Look-ups in named tables: a row name and a column name give one cell, copied from the table.

luf.csv
,roz,nokeg,gutipe,pagidum,rudon,vul,zibipes
vukal,15,42,41,34,64,45,46
zabidom,54,53,52,61,66,60,60
vizuru,10,17,20,45,49,33,38
gep,50,66,55,44,54,50,49
vesul,85,61,72,73,75,83,76

What is the roz of vizuru in luf?
10
What is the pagidum of vukal in luf?
34
What is the vul of zabidom in luf?
60
What is the gutipe of vukal in luf?
41
What is the pagidum of vesul in luf?
73
What is the vul of vukal in luf?
45
What is the pagidum of zabidom in luf?
61
What is the rudon of vukal in luf?
64
What is the gutipe of gep in luf?
55
What is the pagidum of gep in luf?
44
What is the nokeg of zabidom in luf?
53
What is the zibipes of vesul in luf?
76
What is the vul of gep in luf?
50
What is the zibipes of zabidom in luf?
60
What is the gutipe of vesul in luf?
72
What is the rudon of vesul in luf?
75
What is the zibipes of gep in luf?
49

niz:
cols = sekini, lutis, ramuz, dar, mar, zor, bufami, lifiru
geba: [4003, 813, 7569, 7638, 7615, 7820, 7488, 7637]
zonuti: [4095, 4091, 4592, 7638, 7615, 7820, 7488, 7602]
daz: [4049, 4091, 7569, 7638, 7615, 7820, 7488, 7578]
lir: [4003, 4091, 3848, 4376, 4299, 4640, 7488, 7566]
ribi: [4049, 4091, 3848, 4376, 4299, 4004, 4048, 7578]

bufami of daz is 7488
lifiru of zonuti is 7602
dar of ribi is 4376
bufami of geba is 7488
mar of daz is 7615
mar of zonuti is 7615
sekini of daz is 4049
lifiru of geba is 7637

tokapa:
,luturu,kebakom,sed,lezis,kag,nipef
pumov,5216,6357,5817,4563,3783,4415
zop,3678,3600,4964,7174,8663,8395
berase,7364,5919,4549,4420,5653,7067
dunis,4831,3466,2210,2282,4051,6630
bived,7936,7879,6441,4784,4180,5007
dapu,6539,5624,4315,3957,5087,7015
turibo,5529,4877,3630,2966,3840,6009

luturu of berase: 7364
lezis of berase: 4420
kag of dunis: 4051
sed of berase: 4549
nipef of dapu: 7015
sed of bived: 6441
luturu of pumov: 5216
nipef of dunis: 6630
nipef of berase: 7067
luturu of zop: 3678
kebakom of turibo: 4877
sed of pumov: 5817
kebakom of berase: 5919
lezis of dunis: 2282
Which row has the largest sed? bived

puf =
           nifu  liravip   zurul    gili   zafol     sor  lelibab    vero  birare    dele
fububeb  -0.053   -0.547  -0.562   0.032  -0.455  -0.764    0.226   0.112   0.029  -0.726
bebuni    0.031   -0.114  -0.165   0.000  -0.192  -0.780   -0.785  -0.127  -0.688  -0.670
rit       0.305   -0.046  -0.316  -0.204  -0.068   0.182   -0.307   0.311  -0.903  -0.540
gebu      0.057   -0.489   0.082  -0.458   0.099   0.712    0.096  -0.275  -0.248   0.062

vero of rit is 0.311
nifu of rit is 0.305
dele of bebuni is -0.670
zurul of fububeb is -0.562
sor of gebu is 0.712
birare of bebuni is -0.688
birare of gebu is -0.248
sor of fububeb is -0.764
zurul of gebu is 0.082
vero of bebuni is -0.127
sor of rit is 0.182

vaz =
,nise,demusib,kasik,sepebog,gonoga,vupag,tavenak,bibet,dis
kif,43.79,25.66,90.98,78.63,91.08,78.94,60.83,68.75,54.47
rof,31.34,78.82,29.29,45.49,23.10,20.32,33.90,71.82,54.11
vetanep,60.82,54.94,55.88,53.85,70.79,85.24,31.43,46.10,22.94

rof, sepebog => 45.49
kif, dis => 54.47
rof, vupag => 20.32
kif, vupag => 78.94
vetanep, gonoga => 70.79
kif, tavenak => 60.83
kif, sepebog => 78.63
vetanep, tavenak => 31.43
kif, bibet => 68.75
kif, kasik => 90.98
rof, kasik => 29.29
rof, tavenak => 33.90
rof, bibet => 71.82
vetanep, nise => 60.82
kif, nise => 43.79
rof, gonoga => 23.10
rof, dis => 54.11
vetanep, sepebog => 53.85

fima:
cols = zef, sadi, vol
sovova: [63, 2, 52]
vakomi: [15, 72, 14]
riboton: [36, 33, 53]
zun: [72, 33, 48]
tovud: [52, 52, 44]
morod: [78, 16, 41]
zir: [77, 17, 41]
katat: [33, 49, 22]
zose: [36, 66, 32]
tusal: [73, 28, 42]
fop: [46, 19, 53]

sadi of tusal: 28
sadi of morod: 16
zef of zir: 77
sadi of riboton: 33
sadi of vakomi: 72
vol of riboton: 53
zef of zun: 72
sadi of zun: 33
vol of katat: 22
zef of zose: 36
vol of vakomi: 14
zef of vakomi: 15
zef of riboton: 36
zef of tovud: 52
zef of tusal: 73
sadi of tovud: 52
vol of tusal: 42

